In the rows, 128 means zero.
Each path below is one point turned by a fixed rotation once a step. After each direction that follows a path, write how fast that rotation turns it, in degrees per step (0 if it stays still).
Each turn is a multiple of 5 degrees from 10 to 175, or 0.
Each row of a path follows its step; steps can be skipped.
Rotation 1:
step 0: [126 130 137 124 122 134 122 120 124 125 144 130 136 130 129 123 128 129
 129 118 126 114 123 122 133 139 128 135 140 123 114]
step 1: [136 130 118 139 127 119 120 129 134 114 148 132 126 127 124 125 124 132
 132 128 122 130 117 124 120 135 130 133 133 121 131]
step 2: [135 137 130 120 117 125 122 126 132 128 146 133 126 133 134 118 124 134
 121 132 138 126 128 124 134 119 137 121 140 132 123]
step 3: [133 127 130 134 118 128 115 123 116 131 143 131 125 134 127 135 125 130
 121 128 128 119 120 139 116 122 119 135 136 130 136]
step 4: [139 124 136 137 124 138 126 129 137 130 137 137 120 141 113 118 124 128
 120 135 126 121 122 124 132 125 125 130 128 127 117]
step 5: [134 123 129 135 124 133 125 129 119 123 140 118 131 118 120 131 123 140
 125 124 122 129 119 130 135 120 128 135 142 133 116]
step 6: [122 131 128 128 126 125 130 121 131 134 151 137 136 131 120 122 125 138
 133 134 125 120 126 127 131 140 129 143 130 129 124]
step 7: [137 128 128 142 126 113 119 132 133 124 145 128 120 126 127 124 131 138
 136 120 129 118 130 134 131 125 132 125 134 120 123]
step 8: [126 126 131 125 117 124 124 123 119 129 150 129 121 136 140 122 125 122
 121 132 131 128 121 131 130 124 138 137 127 127 116]
step 9: [136 140 130 142 119 137 126 120 129 118 136 126 119 137 131 127 134 135
 120 127 126 118 127 134 120 130 122 138 139 126 128]
step 10: [137 128 139 126 129 132 120 126 126 122 144 133 125 126 114 122 125 129
 120 134 137 135 122 122 131 124 123 133 135 112 120]
step 12: [135 125 128 120 124 125 122 136 127 135 147 128 128 133 117 131 131 133
 127 137 133 107 132 128 130 136 128 133 137 124 122]
[127 129 125 129 128 128 127 125 128 130 129 131 130 129 129 128 128 124
 131 130 124 131 124 129 124 129 126 133 125 131 129]
140
[131 125 124 127 131 130 128 125 128 131 126 126 127 124 130 125 125 131
 128 131 130 124 125 129 131 129 123 128 126 127 127]
55
[125 129 130 130 129 131 133 130 126 127 129 135 126 129 130 125 128 131
 127 129 129 128 125 126 130 129 130 126 125 131 130]
160
[127 128 125 126 127 124 128 124 130 124 129 128 127 130 135 125 126 128
 127 125 129 127 127 128 126 127 131 128 128 124 130]
55
Rotation 2:
step 0: [128 132 137 128 137 140 128 127 121 132 138 126 129 128 113 137 124 119
 128 120 126 122 133 122 124 133 124 122 135 125 131]
step 1: [126 144 139 122 132 131 132 131 124 123 126 130 126 141 122 139 124 118
 124 118 128 125 133 122 126 123 126 129 127 131 128]
step 2: [119 135 136 121 131 135 125 133 119 126 119 137 129 140 114 131 128 122
 123 132 122 130 124 132 123 133 128 126 121 125 129]
step 4: [116 141 132 129 129 135 125 134 131 130 139 129 137 129 118 125 127 121
 127 125 127 133 130 128 117 118 123 130 128 127 136]
step 5: [124 140 138 129 140 143 127 130 122 136 132 132 127 128 127 127 131 121
 124 123 122 136 135 132 125 122 132 120 134 125 133]
step 6: [128 133 142 114 137 136 120 127 123 132 136 130 126 131 116 134 120 127
 123 119 130 127 127 124 131 124 131 123 131 125 131]
step 7: [119 140 137 118 130 136 129 136 119 119 124 126 136 133 121 137 132 128
 128 119 126 119 128 123 125 125 134 125 128 127 132]
step 8: [122 136 137 122 141 132 126 134 127 120 120 137 139 135 120 127 130 130
 125 124 127 136 131 130 125 128 125 129 116 121 131]
step 9: [123 136 139 136 132 136 124 131 124 125 131 124 138 128 110 126 129 137
 119 128 128 136 127 129 121 130 124 126 130 123 135]
step 10: [121 144 134 130 129 128 125 129 125 123 138 129 134 130 125 122 125 127
 116 122 127 137 131 126 126 115 132 124 135 131 136]
step 11: [117 133 136 119 138 133 117 126 120 129 133 129 132 126 129 127 128 120
 125 125 126 131 127 136 124 126 137 119 134 121 138]
step 12: [130 133 140 118 138 137 127 129 122 122 130 127 133 121 126 141 127 134
 123 118 135 128 130 133 130 121 131 122 131 123 132]
[129 124 129 128 133 128 129 127 124 131 127 130 126 125 127 126 125 130
 128 129 127 131 128 132 129 132 127 124 125 125 128]
120
[130 129 124 124 125 128 127 134 128 128 127 128 133 129 127 132 130 131
 129 129 129 128 129 133 129 129 129 128 123 127 125]
70
[128 131 130 130 127 124 130 133 129 126 132 128 122 125 125 128 126 131
 131 127 132 125 128 129 128 129 128 126 127 128 130]
120
[130 130 128 129 131 125 128 127 127 125 124 126 130 133 125 127 128 128
 128 127 128 126 130 123 130 134 127 128 126 127 126]
55
